(in the rows, 128 means zero)
Each row of M is roughly a mix of the hidden directions of one of a few groups.
M, 124 rows:
[[ 66 135 161 122 142 132 113 120 147  89  80 161]
 [174 185 143 128 120 107 126 146 149  95 177 107]
 [160 166 109 149 114 137 158  96 180 129 172 154]
 [165 129 120 105 121 101 128 152 205 127 157 102]
 [148 169  77  83 127 142 119 123 125 104 184 121]
 [133 110 110 145  60 130 106 191 123 125 154 130]
 [ 72 136 128 183 116 147 110 145  76 116 120 150]
 [119  81 158 136  84  95  94 107 156 145  85 123]
 [157 175 122 115 144 109 126 109  71 108 174 101]
 [191 152  86  88 137 138 144 132 129 121 169 102]
 [143 136 139 138  67 120  91  66 130 131 143 161]
 [ 93 104 138 198 107 142 104 120  98 153 104 151]
 [ 75  65 141 147 109 104 127 132 111 155  98 153]
 [ 77 108 179 129 130 129 111 140 113 126  61 128]
 [150 194 111 121 146 123 156 118 148 101 184 119]
 [131 131 139 140  45 110  84 132 135 114 142 157]
 [126 101 131 112 142 190 132  58 105 117 135 130]
 [115 139 127 108 145  80  95 128  51 118 140 114]
 [123 157 152 183 159 172 160  91 121 142 104 113]
 [119 167 157 133 176 129 154 127 178 131  79 145]
 [ 83 111 170 120 103 137  83 146 105 118  75 138]
 [153 183  93 151 123 137 155 117 143 107 189 134]
 [119  74 169 104 124 119 111 143 134 161  67 134]
 [128 143  90 157  89 162 122 107  88  97 174 145]
 [ 99  90  74 125  95 158 121  96 115 124 155 167]
 [103 107 147  72 146 162 122 103 163 142  81 145]
 [160 187 118 127 145 124 173 129 130  97 181 128]
 [144 152 110  80 142 103 119  92  89 115 182 108]
 [110 121 135  53 101 155  85 123 149  99 122 138]
 [165 189 139 131 115 107 150 112 164 115 178 114]
 [126 111 116 145  67 105 105 197 121 130 146 122]
 [146 142 117  40 116 121 112 142 145  99 140 107]
 [127 159 120 108 156  87  97 129  56 110 145 120]
 [143 170 141  63 126 118 132  80 156 101 145 117]
 [155 180  92  84 133 134 121 119 108  98 174 104]
 [115 163 101  64 116 119 104 104  99  92 161 127]
 [135 128 106 216 126 143 136 159 120 151 151 141]
 [160 138  97 180 135 162 156 113 163 131 169 155]
 [154 178  92 149 118 138 152 116 140 108 193 133]
 [154 105 124  51 133  96 122 116 170 152 127 124]
 [196 144  91 114 132 134 138 127 172 137 174 122]
 [118 107 110 115 157 143 135 113 211 147 106 153]
 [143 132 154 136 100 114 167 121 195 123 169 159]
 [101 103 143 208 143 137 146 134  96 149 102 136]
 [148 177 116 143 170 134 141 175  74 114 140 117]
 [135 172  96 148 109 157 140 108 145  92 190 143]
 [ 91 100 169 149 135 147 106 137  93 124  63 122]
 [102 114 164 128  78 105  94 162 155 102  96 155]
 [137 123 154 183 123 154 162  88 179 137 127 156]
 [126 162 124 188 145 130 164 105 155 121 157 174]
 [143 188  95 129 156 129 164 119 156 104 175 129]
 [120 182 200 147 146 130 113 132 123 111  94 112]
 [167 125 112 179 140  84 161 131 106 174 142 109]
 [179 115 116  57 128 140 172 129 139 145 145 121]
 [ 77 105 152  86 120 139  88 134 117 110  74 134]
 [ 97  79 164 110 143 121 104 134 113 148  63 123]
 [115 149 146  68 104 154 121  64 124 101 133 130]
 [171 154 110  66 149 113 137 117 160 118 173 127]
 [108  87 163  90 131 120  92 135 110 137  66 113]
 [ 92 121 136 209 116 142 113 130  91 141 107 142]
 [111 105 165  77 161 123 121 153 119 118  68 106]
 [ 88 129 189 138 140 115 125 103 129 110  69 153]
 [119 124 105  81 137  66 124  76 106 135 149 115]
 [147 164 107  65 140 124  94 122  84 115 136  94]
 [188 128 112 131 161 110 140  92 115 179 145  98]
 [183 114 133 145 122  67 127 151 162 165 132 109]
 [143 159  98 158 118 155 164 130 113  98 188 157]
 [ 93  84 135  67 121  91  85 138 125 132 110 136]
 [137 148  96  75 169 118 124 145  84 134 141  81]
 [141 107 174 119 107 112 106 163 130 166  65 136]
 [114 124 102 189  83 135  99 109 107 156 156 157]
 [152 117 146  48 131 147 124 136 170 134 105 106]
 [157  91  87 126 107 127 136 154  80 149 133  74]
 [140 152 101  54 132 131 101 137  95 105 155 104]
 [152 163 107 156 153 112 169  95 165 127 180 131]
 [137 128 151 121 160 144 158  74 187 145 101 151]
 [103  84 141 119 100  95  90 163  86 137 100 100]
 [119 106 140 153 109 189 157 113 182 145  98 140]
 [113 146 144 204 171 153 136 144 115 145 101 136]
 [180 176 111 145 153 123 157 128 169 118 171 122]
 [186 156 138  82 115 105 134 183 137 149 124 125]
 [171 177 105 134 124 133 167 130 157 108 184 130]
 [143 175  95 179 120 147 146 108 118 114 183 137]
 [168 191 109 130 166 157 152 125 114 105 163 134]
 [131  98 152 190 133 154 166 102 164 150 110 152]
 [115 101 105  69 188 113 139 158 110 153 132 123]
 [157 141 104  48 124 137 132 108 133 118 162  97]
 [ 82 101 158 151 129 134  98 139 104 127  65 156]
 [109 169 115 190 165 129 155 154  93 107 135 116]
 [158 171 100 143 117 188 145 106 146 101 164 142]
 [120  67 126  88 112  99 113 171 126 155  94 109]
 [103  74 163 113 128 118 100 136 117 154  65 129]
 [101  73 132 139 101 135  87 136  84 153  88 138]
 [ 86  80 122 102 124 140  98 128  81 144  78 131]
 [158 126 130  38 120 134 126 118 160 121 148 117]
 [152 201 136 152 165 154 155 122 131 102 149 140]
 [157 145 132 200 127 159 113 105  94 160 127 148]
 [110  83 158 181 128 123 157 132 167 155  99 156]
 [152 161 119 162 170 135 168 111 189 136 141 141]
 [152 125 143 112 113 175 142 142 207 130 104 123]
 [153 191 129 157 149 121 168 112 153 111 173 129]
 [129 125 110  75 157  96 111  60 106 143 125 119]
 [141 148 168 183  93 134 148 119 181 109 107 141]
 [101  64 135 101  95 122  85 149  91 128 115 113]
 [ 97  75 117 187 105 128 114 151 101 149 113 155]
 [ 87 166 123 113 110 155  75 149  79 104 127 121]
 [160 165 127 146 125 179 160  80 149 111 158 147]
 [103  87 129 146 173  87 140 138 130 175  83 121]
 [ 89 150 150 164 109 172 100 126 110  99  97 169]
 [164 163 113 149 126 176 154 110 184 113 157 127]
 [146 184 103  85 133 134 101 129  89  97 154  99]
 [125 179  91 187 117 139 123 105 110 121 174 138]
 [123 124 138  56  86 142 101  80 134 108 125 129]
 [146 144 154 126 184 129 130  66 151 153  92 123]
 [113  92 152 128 114  61 105 164 117 146 119  88]
 [129 158 105 148  89 160 111 113  84  87 172 142]
 [114 103 155  82 150  86 100 149 123 151  87  91]
 [116  72 164 128 139 112 117 133 114 165  65 123]
 [ 81 105 116 104 107 101  65  95 120 114 155 119]
 [ 68 100 160 127 112 127  91 127  91 129  82 145]
 [102 150 114  73 107 158  78 129 112  84 142 127]
 [ 96 135 141  70 142 136 138 165 160  73 110 129]
 [153 129 112  37 132 133 104 125 121 118 140 105]
 [ 94  71 150 103 160 116 116 143 114 154  75 125]]
One row of each group comes first, with its name. Which group is each row after those in?
[139 105 115  61 155 123 120 163 124 143 109  75] => (102)
[181 165 105 149 144 141 173 116 154 127 173 110] => (33)
[131 173 131 113 120 111  87 191  88 139 102 122] => (94)

[ 94  94 121 149 124 159 121 182  71 141 106 117] => (102)
[129  65 151 127 102 111 122 101 170 169 102 148] => (94)
[149 134 151  57  84 154 115 100 154 113 130 112] => (102)
[109  67 129  93 104 134  85 138 105 147  84 124] => (102)
[131  92 119 129  57 115 110 186 129 133 147 116] => (102)
[132  89 161 102 135 110 140 165 134 165  71  98] => (33)
[112 129 154 206 123 141 127 143 104 154  88 148] => (94)
[113 131 133 100 179  71 136 165 149 138  92 106] => (94)
[118 194 148 161 130 125 143  95 152  91 152 159] => (102)
[143 103 156 179 110 124  98  90 125 177  93 141] => (102)
[ 74 108 172 134 121 110  91 141  99 127  78 144] => (33)
